In the data rows, the value 128 means zero.
Some points, one per row:
[168 146 108  68 100 114  88 158 137 116 119 134 107 154 125 139 141 134 122 128 118 109  69]
[164 140 166 152  77 111  91 116 118 168  99 114 132 115 127 162 116 186 123 101 137 171 161]
[ 93 161 130 134 106 117 140 147 127 178  77 161 149 129 114 100 140 109 156 117 151 147 138]
[134  89  66 129 106 114 123  95 137 114 138 128 125 117 148 159 132 145 138 155 107 164 106]
[123 121 107 167 104 103  91 126 146 172  56 169 141 126 156 137 115 181 152 130 142 142 158]
[121 147  91  63 114 197 143 121 109  71 155 123 142 183 147  86 165 161  96 118 106  91 155]
[137 118 134 113 148 151 167 141 111  79 135  99 102 143  91 125 151 123 141 184 119 114  90]
[177 146 156  59 131 101 144 128  99 166 140 119  92 148 133 138 101 108 142 103  69 129 107]
[ 84 126  95 110 152 182 189 141 142 101 128 124 111 210  72  91 139  86 118 106 126  68 150]
[ 87 141 146 160 132 130 138 132 111 129  68 176 141  93  96 137 113 114  79 137 133 161 141]
[203 151 126  33  91 112 112 100 111 105 162  97  68  94 160 116 100 189 154 136 112 101  96]
[148 190 131 100 106  58 162 166  78 105 147 163 149  97 196 166 145 188 168 140 128 149 152]
[109 113 165 175  90 100  58 118 113  78 107 131 167 122 124 168 164 178  81 152 160 142 156]
[200 100 111 107 136 181 125 118 114  68 161  78  96 127 153 110 138 123  76 186 102 106 139]
[165  93 124 132 123  77  46 140 114 138 193  32  43  72 219 197 110 153 154 170 162 153 109]
[137 123 110  79  88  94 131  83 117 125 142 122 129 117 114 147 102  84 107 120  96 141 125]
[101 173 107 103 102 143 130 137 177 121 141 164  55 140 155  86 127 120 167 116  83 124  96]
[134 133 135 181 113 136  87 160  72 199 113 168 165  71  98 150 132 175 194  54 121 158 172]
[143 114 145 125  69 150 102 142 177 190 141 104 113  93 192 168 160 108 135 118 165 131 135]
[127 166 121 128  79  89  91 165 120 190 185  85 129 101 186 158 102 104 122 143 172 123 107]
[106 174 159 178 140  81 138 184  97 207  73 148 137 111 113 107 177 121 147 126 115 119 123]
[150 131 112  65  97 145 120 117 118 106 214  82  82 139 156 135  96  94 143 217  85  87 176]
16 more points follow, each with its number after it:
[194 127 188 197  43 110  96  99 102 181 112 170  82  96 174 192  99 149 177  79 134  95 158] 0
[145  43 104 131 106 189  51 102  99  70 170 101 129 139 147 106 143  98 111 143 137 143  78] 1
[160  89 101 119 122 137 124 129 114 111 121 153  87 158  85  93 109 124 104  81 130 121 117] 2
[175 169 125  81  99 173 138 137  99 141 151 180  70 101 148 143  99 147 188  83 136 123 146] 3
[173 113 112 126 158  45  60 100 122 170 119 106 168 105 137 130 163 121 108  91 156 148 160] 4
[124 129 111 106 134 136  85 122 149  84 123 138 112 140 165 145 139  91  91 153 142 177 149] 5
[ 90 114 156 110 130 133 126 113 145 120 134 174 131 124 114 104 155 132  99 168 174 151 130] 6
[128 120 125 145 168 186 159 134 167 116 101 124 111 202  89  84 151 130 119 106 124  93 147] 7
[ 75 108 106 131 161 166 136 139 102  82 170 148 145 158 137 112 167  98 105 129 104  98  90] 8
[158  49 102  82 113 193 140  81 139  95 219 145 124 183 135  61 173 166 158 133  81  94 116] 9
[167 153 102  64 128 139 101 168  88 177 180 118  79 156 168 151 194 158 176 140 110  76 141] 10
[103 127 116 165 147 156 141 149 164 143  73 109 170 170 102 130 143  92 104 154 137 117  78] 11
[140  79 146 140 144 120 135 150 135 128 129 146 135 108 114 155 109 101 117 146 155 132 138] 12
[127 161 164 176  90 106 129 113 126 180  76 159 112 100 128 153 143 184 143 140 148 172 157] 13
[ 92 134 124 160 148 122 120 159  93  89  74 117 144 145  61 183 182 121 111 150 119 148 118] 14
[142 139 113  76 114 138 124 138  70 114 131 156 137 133  89 109 163 134 224  89 135  77 161] 15
Which of these numbered points is nearest to each point below, looking only along the 4 directions in which the first points spread most? Its number follows each.
[223 133 178  70  32 138 127 150  82 167 173  79  70 125 139 123 150  97 135 101 169  85 147] > 10
[191 159 121  78  48 152 124 143  92 138 186 119 130 127 124 101 136 172 187  57 145 104 125] > 3
[160 147 145 150  91 123  90 166 114 149 172 107 136 109 164 176 126 114 156 109 129 139 189] > 4
[113 150 152 109 190 113 139 167 119 161 126 114 106 112 126 123 135 135 104 222 139 158  71] > 12
[ 91 197 165 151 135  69 137 142  87 144  51 168 143 128 116 109 163 189 145 124 167 148 160] > 13
[151  95  83 121 120 147 174 132 171 129 130 141  98 109 133 107 168  86  93 115 147  87 108] > 8
[147 132 112 182 114 120 155  86 123  92 133 129 134 155 196 139 127 101 120 156 160 114 117] > 5
[ 54 131 183 188 167 114 102 139 151 126  80 134 187 199  83 113 145 153 105 144 126 128 139] > 14
[120 134 115 101 171 133 155 133 165 111  60 142 186 178  95  98 140  59 120 179 114 116  87] > 7
[101 153 133 126 135 130 116 155 174 120 107 168 137 176 125 152 177 135  96 132 154 107  99] > 6
[168 168 144 122 118  98 116 142 134 159 127 142 115 101 101 175 102 138 138 127 143 178 163] > 4
[ 93  97 136 138 141 107 138 114 114 128 139 117 193 133 122 118 119  76  86 113 118 164 122] > 6
[128 160 101 132 102  88 117 160 161 183 132  81 141 112  99 138 154 102 150 122  96 125 107] > 12
[108 123  93  72 121 190 125 125 105  63 158 159  94 200 154 142 135 158 120 124 112  93 107] > 9
[105 171  99 146 131 143 158 174  95 189 119  94 120 104 197 139 160 106 124  96 133 131 134] > 12
[ 69 131 124 119 123 114 126 137 119 119  83 150 112 108 125 114 122 131 139 187 138 135 171] > 6
[146 144 116  90 147 167 134 147 149 124 128  99 153 140 114  74 110 136 149 110 136  95 181] > 2
[134 119 121  77 136 166  90 121 137 112 109 138 143 173 143  85 117 190 123 124 119 134 131] > 2
[140 126 144 192 138 132  98 113 128 103 105 162 171 174  74 177 131 182  41 139 138 255 163] > 14
[161 122  93 109 144 109 132 175 144 151 167  45  67 154 171 157 140 163 177 160 147  94 117] > 10
[ 76 125  98 197 168 158 127 140 144  79 114 119 179 136 107 154 148 110  54 161 123 145 168] > 14
[ 74 137 160 140 190  80 156 151 147 175  75 152 133 133  64 104 140  74 149 109 143 125 136] > 11
[123 150 204 113 122  82 149 141 113 172 177 156  86 114 141 134 123 154 169 105 122 132 136] > 3
[149 125  96  93 137 219 107  77  73  72 191 127 102 183 115  74 130 122 102 142 119  63 155] > 9
[156 132 128 118 148 156  85 118 127  94 162 128 168 131 158 131 116 133 112 158  96 172 116] > 5
[ 57 136 121 132 162 172 188 103 140  91 154 144  99 173  68  89 166 146 177 132 151  78 109] > 7
[101 155 131 145 160 155 131 154 117 126 153  82  96 148 154 144 144 141 107 175 130 108  85] > 5
[115 109 102  75  88 118  81 162  89  72 141 121 106 121 182 157  82 119 142 162  97  96  67] > 10
